[[134 124 118 133 138 138 132 123 133 120 125 127]
 [131 123 124 126 133 130 127 123 123 124 129 133]
 [149 110 127 132 142 142 122 103 136 105 138 132]]
->
[[134 118 138 132 133 125]
 [131 124 133 127 123 129]
 [149 127 142 122 136 138]]

[[116 125 105 103 121]
 [123 133 119 120 130]
 [123 130 118 118 127]]
->
[[116 105 121]
 [123 119 130]
 [123 118 127]]

[[104 118]
 [139 138]
 [148 111]
 [103 139]
 [123 125]
 [137 105]
 [133 108]
 [114 117]]
->
[[104]
 [139]
 [148]
 [103]
 [123]
 [137]
 [133]
 [114]]

[[134 138 132 138 125 138 127 123 133 122 117 137 123]
 [126 129 139 128 121 130 130 123 122 127 120 120 129]
 [127 134 109 135 108 133 108 108 122 114 117 139 105]
 [143 146 136 146 125 146 124 117 137 111 113 141 121]
 [133 137 142 137 120 140 128 116 130 112 105 127 124]
 [136 142 120 143 115 141 113 110 131 108 110 144 109]
 [118 123 127 123 125 120 123 127 118 132 123 124 125]]
->
[[134 132 125 127 133 117 123]
 [126 139 121 130 122 120 129]
 [127 109 108 108 122 117 105]
 [143 136 125 124 137 113 121]
 [133 142 120 128 130 105 124]
 [136 120 115 113 131 110 109]
 [118 127 125 123 118 123 125]]

[[146 113 143 105]
 [110 119 101 116]
 [118 129 119 139]
 [116 122 124 123]]
->
[[146 143]
 [110 101]
 [118 119]
 [116 124]]

[[134 135 128 132 134 128 123 121 122]
 [123 112 118 121 129 122 106 140 123]
 [133 127 140 132 133 115 132 132 118]]
->
[[134 128 134 123 122]
 [123 118 129 106 123]
 [133 140 133 132 118]]

[[130 126 130 115 120 128 134 128 120 134]
 [127 132 123 121 116 121 127 133 125 125]
 [136 128 129 118 117 126 139 134 124 138]
 [128 121 129 119 127 132 129 128 130 133]
 [136 125 138 122 129 138 142 126 135 146]
 [134 131 130 130 124 129 136 132 135 136]
 [128 118 102 135 123 110 111 151 127 111]
 [121 130 120 120 114 117 128 121 122 116]
 [126 130 130 127 128 132 124 130 137 130]]
->
[[130 130 120 134 120]
 [127 123 116 127 125]
 [136 129 117 139 124]
 [128 129 127 129 130]
 [136 138 129 142 135]
 [134 130 124 136 135]
 [128 102 123 111 127]
 [121 120 114 128 122]
 [126 130 128 124 137]]

[[132 141 129 122 136 130 131 123 113 117 129 129 107 137 140 133]
 [111 147 124 134 134 133 145 122 120 128 135 134 125 144 116 139]
 [122 119 111 118 143 120 127 117 138 149 144 120 140 142 136 125]
 [113 145 136 134 126 114 143 132 122 126 124 120 116 127 119 136]]
->
[[132 129 136 131 113 129 107 140]
 [111 124 134 145 120 135 125 116]
 [122 111 143 127 138 144 140 136]
 [113 136 126 143 122 124 116 119]]

[[139 140 140 133 141 140 142 141 142 142 140]
 [137 141 138 133 140 138 143 139 143 143 138]
 [134 155 138 133 146 137 154 140 155 155 138]
 [147 117 144 131 136 145 127 142 126 127 144]
 [146 120 144 131 138 145 130 142 129 129 144]
 [130 157 133 132 143 132 153 136 154 154 133]
 [118 114 118 110 119 118 119 118 119 119 119]]
->
[[139 140 141 142 142 140]
 [137 138 140 143 143 138]
 [134 138 146 154 155 138]
 [147 144 136 127 126 144]
 [146 144 138 130 129 144]
 [130 133 143 153 154 133]
 [118 118 119 119 119 119]]
---
[[130 115 124 137]
 [156 143 147 101]
 [129 117 127 137]
 [151 115 131 113]
 [147 113 128 115]
 [155 140 149 104]]
->
[[137 130 115 124]
 [101 156 143 147]
 [137 129 117 127]
 [113 151 115 131]
 [115 147 113 128]
 [104 155 140 149]]

[[134 122 128 124 124 117 115 135 138 115]
 [124 135 124 136 131 124 125 119 131 131]
 [132 121 134 131 132 131 117 147 132 138]
 [125 132 127 126 122 133 129 127 116 113]
 [123 138 118 141 126 119 135 102 131 132]
 [127 129 136 128 131 130 129 134 141 154]]
->
[[115 134 122 128 124 124 117 115 135 138]
 [131 124 135 124 136 131 124 125 119 131]
 [138 132 121 134 131 132 131 117 147 132]
 [113 125 132 127 126 122 133 129 127 116]
 [132 123 138 118 141 126 119 135 102 131]
 [154 127 129 136 128 131 130 129 134 141]]

[[122 129]
 [156 128]]
->
[[129 122]
 [128 156]]

[[130 126 130 121 129 120 122 121 120 126 120 122 131 149 122 118]
 [124 124 126 140 118 114 134 137 127 122 128 135 126 135 135 138]
 [125 136 123 129 127 131 125 139 124 134 124 125 131 129 126 122]
 [140 113 138 127 150 130 122 132 115 129 128 121 143 133 121 117]]
->
[[118 130 126 130 121 129 120 122 121 120 126 120 122 131 149 122]
 [138 124 124 126 140 118 114 134 137 127 122 128 135 126 135 135]
 [122 125 136 123 129 127 131 125 139 124 134 124 125 131 129 126]
 [117 140 113 138 127 150 130 122 132 115 129 128 121 143 133 121]]

[[144 136 118 119 122 122 114 145 117]
 [130 132 149 128 132 132 140 109 132]
 [143 125 122 132 103 114 127 128 133]
 [133 137 144 132 121 125 136 104 137]
 [132 145 138 125 137 140 126 121 138]
 [143 134 127 122 131 129 114 145 132]
 [146 124 122 127 105 117 143 118 125]]
->
[[117 144 136 118 119 122 122 114 145]
 [132 130 132 149 128 132 132 140 109]
 [133 143 125 122 132 103 114 127 128]
 [137 133 137 144 132 121 125 136 104]
 [138 132 145 138 125 137 140 126 121]
 [132 143 134 127 122 131 129 114 145]
 [125 146 124 122 127 105 117 143 118]]

[[128 138 132 132 134 136 126 127 126 122 105 129 125 140  99 116]
 [125 126 140 150 132 120 132 140 133 138 110 109 124 125 135 127]]
->
[[116 128 138 132 132 134 136 126 127 126 122 105 129 125 140  99]
 [127 125 126 140 150 132 120 132 140 133 138 110 109 124 125 135]]

[[157 117 141 155 139 110 115 114]
 [ 99 121 112 119 136 117 118 125]
 [157 152 100 154 154 145 145  99]]
->
[[114 157 117 141 155 139 110 115]
 [125  99 121 112 119 136 117 118]
 [ 99 157 152 100 154 154 145 145]]
